In the rows, 128 means zero.
Each named turn below is shown by a few rows before and after it. Which turns, in which order, take the first row of each later pair to the second? The first pair is answered.
Y:
[122 149 155 145 168 126 109 157 144 139]  ->  [145  93 133 149 131  90 113 141 106 103]
[118 147 149 132 142 145 129 121 152 160]  ->  [128  98 139 141 110  94 144 110 121 118]
[102 148 134 122  93 136 146 116 111 112]  ->  [108 158 129 120  95 142 148 114 116 120]
W:
[119 139 130 122 134 162 124 122 129 159]  ->  [133 152 130 120 112 158 122 139 105 129]
[133 145 149 100 130 115 144 153 135 100]  ->  [123 128 152 112 152 124 145 129 167 135]
[123 118 148 134 132  98 146 122 154 119]  ->  [116 108 143 147 124 120 137  97 146 147]
T:
[154 151 122  95 163 162  96 161 108 138]  ->  [123 175 145 113 149 176 117 151  99 138]
[115 145 122 131 101 154 118 129  71 124]  ->  [101 148 139 130 172 125 133 145 159 124]
[160  57 104 115 166 113 109 123 163 143]  ->  [109 122 132 143  67 161 126  85  72 143]
S:
[129 103 130 136 136 105 155 127 116 115]  ->  [123 102 137 142 148 111 150 122 132 126]
[153 136 122 124 110 114 111 145  88 117]  ->  [136 130 132 116 164 118 104 141 155 152]
[130 178 134 115 126 140 128 153 115 109]  ->  [147 168 121 110 142 133 119 159 131 118]
Pairs:
Between the rows of a pair lie 2 to 3 turns.
[150 111 107 125  87 147 116 115  75 143]  ->  [146  92 116 115 170 111 124 134 172 155] : T then W then T
[ 95 101 142 140 117 132 168  96 144 150]  ->  [105 168 142 122 122 172 159 138 121 143] : Y then W then Y
[103 174 152 141 151 136 141 164 140 134]  ->  [109  88 128 147 141 139 129 103 145 178] : Y then S then W
[123 201 155 131 140 182 109 154 130 131]  ->  [131 151 149 128 192 157 108 138 190 154] : S then W then W
[181  92  83 140 122 133  72 118 113 125]  ->  [ 97 139 141 180  78 125 116  85 105 100] : T then Y
[108 104 151 135  91 107 142 102 138 146]  ->  [156 155 123 105 106 145 115 151 109 156] : S then Y then W
[122 144 126 128 169 116 124 160 157 123]  ->  [145  87 104 131 154 104 120 136 147 126] : Y then W
[100 172 150 120 167 131 133 157 131  99]  ->  [117 100 124 117 168  88 130 141 145  89] : Y then W
[119  60 124 119 137 126 111  87 142 154]  ->  [142  88 128 104 148  83 124 144 131  81] : W then W then W
[106 190 172 129 127 103 152 124 128  79]  ->  [192 153 107  90 170 129 101 155 125 121] : T then Y
[123 118 123 137 113 108 148 129 151 115]  ->  [136 156 121 130 132 134 137 152 154 127] : Y then W then Y
[152 127 146 134 119  90 140 155 137  84]  ->  [137 164 158 125 146 114 140 162 163 108] : Y then Y
[172 138  89 109 109 170  83 130 100 162]  ->  [179 122 102 108 118  87 115 165 109  77] : W then Y then Y
[148 110 121 121 127  88 138 151 121  85]  ->  [107 101 149 137 150 107 139 111 176 135] : T then T then W
[121 143 119 124 171 145 115 120 158 161]  ->  [147 160 104 110 159 142 102 151 123 133] : W then W then S
[139  84 122 119 145  95 127 127 143 122]  ->  [101 112 152 139 145 105 146 118 156 114] : T then T
[ 96 108 135 155  87 112 149  78 125 136]  ->  [134 159 124 135  74 127 138 126  74 113] : Y then W
[178  93  97 132 192 105 106 140 155 165]  ->  [103 155 153 158 191 114 150 125 188 163] : T then T
[148 127 109 117  87 169  89 126  85 117]  ->  [164 124  97 107 127 174  73 134 124 141] : S then W
[ 74 116 160 156 142 131 137  84 142 141]  ->  [124 114 141 125 173  80 131 147 148  91] : W then W then T
